One turn moves each row of this set onto another row. After a few examples, where does it send each row asked below?
Vem: [ 23  -5   4 -14 -19  18  -9   4   7 -10 -12   5 -10  -7  18   9  15  -7
 -11 -16  -5   5 -12   5  -2  -6   2 -37 -27 -28]
susu: [ 11  -4 -10 -21 -18  17  12   9  -9  14 -20 -10  19  15   1 -36  -4  12
  -3  -6  -1 -18  -3  18 -10  16 -19  -9  21  -1]
sib: [ 16  15 -11 -34 -15  -8   8  32  -7  -5   5  -1  -1  16   0   5 -20  -3
 -16 -26  -5  -5 -19 -12   2  16 -10  -4  21 -11]
Mosas: [ 29 -12 -17  -5 -19  14  16   0  10   8  -4   9  20  -1  11  -9  -9  10
  -2  -1  12  -3 -35  24  29  10  13 -16  15 -28]
semif: [ 24   3   1  -8 -18  24  -3   6   9 -15  -5   6  13  -2  12 -26  26  12
  11 -26  -6 -17 -35  14 -21 -26   8 -10   1 -20]
zogov: [  3   9 -31   0 -32  21  16  34  -3  13 -22  18 -14  -4  26 -10  -3  -4
 -21   1  13  -4 -13   0  -2  -6  -2 -29  11 -10]
pupo: [ 16 -14   1   7   5  -1   9  18   8   5   6   7  22   0   1 -13  12  13
 -21  -9 -10  13 -24 -18  11  19  16 -19  25  -3]
foli: [ 13 -11 -12 -17  -4  31   0  15  10  10   9 -13 -15  18 -12 -19  12   4
 -14 -32  -2  -4 -28   9   0   5  -6 -27  -6   3]
bulo: [ -5   9  -4  -2 -45  26   3   0  17  -7 -27  -3  14 -10  -2 -18   4  -9
  -1  18   9   7  -8  -9   2 -12  14 -13   5  -8]
leva: [  2  -4  -1 -26 -41  17  -3   8   4   0   8  14  21  -5   8 -35  -3  15
   0   9 -13 -15 -16 -17  16 -12  13  -4  31 -22]
kero: [ 31  10   8   2  -6  16  18  13   0  -7  -8  -5 -11  20   0  19  -6  11
  -9  -3  -7 -15  -4 -18   7  11 -16 -32   6 -26]
gafi: [  4  25  -3 -13 -15  23  14  10 -14   7 -27  -1  -7   7   3 -38 -11  23
   0 -27  -9  -1  -4 -18   5  -3  -5 -16  -9  -3]
pogu: [ 12 -13   5  -1 -30   0  12  20  20   4   2  10  16  -4  -2 -17 -15   7
  -6 -12 -23  -5 -16  22 -34 -10  16 -19  -1 -22]
Nos: [ 16   4   0   6 -13  35  -4  15  25  -2 -11 -11  -3  11 -19 -15   8  -2
   5  -4  -1 -20  -3  -3  -8   1  36 -19  -1 -22]
goso: [ 10   3 -12  13 -15  30  19  32 -20  18 -10  13   8   3  14 -17  -4   3
   7  -9  -1   1 -21   8  16 -13  -1  -8   5 -30]
Vuloz: [ 18 -19   5   0   1   5 -14   5  22  15   2   0   7   3  15 -17   6   2
 -17 -14 -22  17   1 -18  -2 -23   8 -27  22  -7]
moleg: [ 35  -9 -12  -2  -6  15 -14 -15  14  15   4  21 -17   4  20  -9   3   0
  -4   5 -11 -13  -1  -3   6  -2  -8 -14  24   0]
radi: [ 10   1   7 -13  -6   2  12  18  28  -7  -4   1  -2 -15  21 -17  -2   6
 -18  19  -6 -28   5  -4  -2   0  19 -36  25 -22]
Gino: [ 36  -7  -9  -9 -15  10  -7   0  15   5 -10   2  19  -1  -2   5  -5 -16
 -39 -13   7  10   5 -25  -3   3   3  -3   9 -19]
depuz: [ 16   4   0  -5  -8  15  19  38  53  -7 -10 -10  12  -1  14 -14   0  10
 -27 -30  -2  -2  -2  -6  -4 -10   9 -15  14 -23]
nufur: [ 28 -10  -9 -21 -31   5  24  28  13   8  14  -7  -7  15 -21 -32   7  -5
 -10 -10 -18 -10 -15  -6 -11 -20  -4   2  17  -9]
mufe: [ 41  17   0   3 -15  29   8   2   3  15 -27  16  10   5  -4 -36 -17  -3
  -7 -10 -13 -20   0 -29  -4  -3 -15 -21  13 -14]
Did: [ 12  12   1 -32  -3   4  19  -5   5   2 -10  15  -6  18   0 -15  -2  21
  -9  -1 -10 -11  -7  -9 -14   8  13   5 -13  10]
Letos: [ 15  10  21 -31 -21   2  26   6  28   5  -8 -16   9  11  25 -25  12  13
 -24  -8  -5   7  -5   6  -8  -7   3   6  17 -26]
vobuk: [ -3  10   3 -18 -29  10   9 -14  18 -17 -13  30   5  10  24   3   3   1
 -13 -18   7  -5  -3 -18   9 -10 -13 -26  26 -13]
Filol: [ 19 -21  -9 -17 -20  25  20  -3  20  -7   3  13   2  22   7 -11  10   5
 -16 -48  -2  -6   6  -5  12   1  12 -28  15  -1]
bev: [  2  -4  -8   1 -27   8   8  24  27   9  -7   6  11   7 -31  -7 -21   3
  -7   9 -11  -4  -2  -3  -9   3 -10 -19  28 -25]
dofem: [ 11   2   0 -14 -29  27 -23   7   4   4   0  -1   0 -16   5 -22   6  24
 -14  10   8 -10 -22  -9  24 -15 -12 -29 -11 -22]
Feli: [ 13  -5  -1  -6 -32  16  -1   6   7 -16   5  -1  20   1  40 -14   2  10
 -13 -34  -7 -14 -36  -5  -1   9   0 -30  24   6]
poral: [ 19   6 -18 -12 -27   0   7  29  46  -1 -25   7  12  -5  -2 -19 -12   2
 -23  -7  17 -33 -22  -1  -4   3   2 -11 -11 -12]
Rodi: [ 25  33  -3  -6   7  18  -6  28   0  -8 -11  -9  -2  11  -5  -3   0 -10
   9 -11  12 -15  -5   0  -3  -3  -3   1  13  -7]
vor: [ 12   7  -6   0 -19   9  30   1 -16   0   7  32  -4  -9   2 -23   4  11
 -23 -17  12 -16 -38 -11   5  -8  -4  -6   8 -13]

poral goes to Did
Nos goes to foli
Where do these go?
Filol goes to dofem
depuz goes to gafi
bev goes to sib
bulo goes to nufur
radi goes to susu
pupo goes to zogov

